[[-48  -5  -6]
 [-56  -7 -51]
 [-41 -10 -61]]
|
[[ -5  -6]
 [ -7 -51]]

[[ 51  37  17  -7]
 [ 32   2   0 -47]
 [ -6  15  -4 -42]
 [ 69  26   8  37]
 [  8 -15  65  60]]
|
[[37 17]
 [ 2  0]]

[[  9  40 -30]
 [ 36  21  52]
 [-54  19 -67]]
|
[[ 40 -30]
 [ 21  52]]

[[ 68  33  34 -10 -38]
 [  6 -12  -1 -20  29]]
|
[[ 33  34]
 [-12  -1]]

[[-18 -21  30  10]
 [-34 -13 -37  -6]
 [ -2  32  31  67]]
|
[[-21  30]
 [-13 -37]]

[[-54 -15   6 -17 -62]
 [ 42   9 -14 -12  48]
 [ 18 -10 -17 -34  22]
 [ 14  46  -7 -34  11]
 [ 25  48  20  58  26]]
|
[[-15   6]
 [  9 -14]]

[[ 43  -2 -15  -7  -2]
 [-15 -39  -5 -25  -7]
 [-71  21  -2   0  30]
 [ 12 -31 -41  11  -3]]
|
[[ -2 -15]
 [-39  -5]]

[[ -7  -5   0   5]
 [ -7 -19   8  10]
 [  9 -33  -3  -1]
 [  4  -7  56   0]]
|
[[ -5   0]
 [-19   8]]
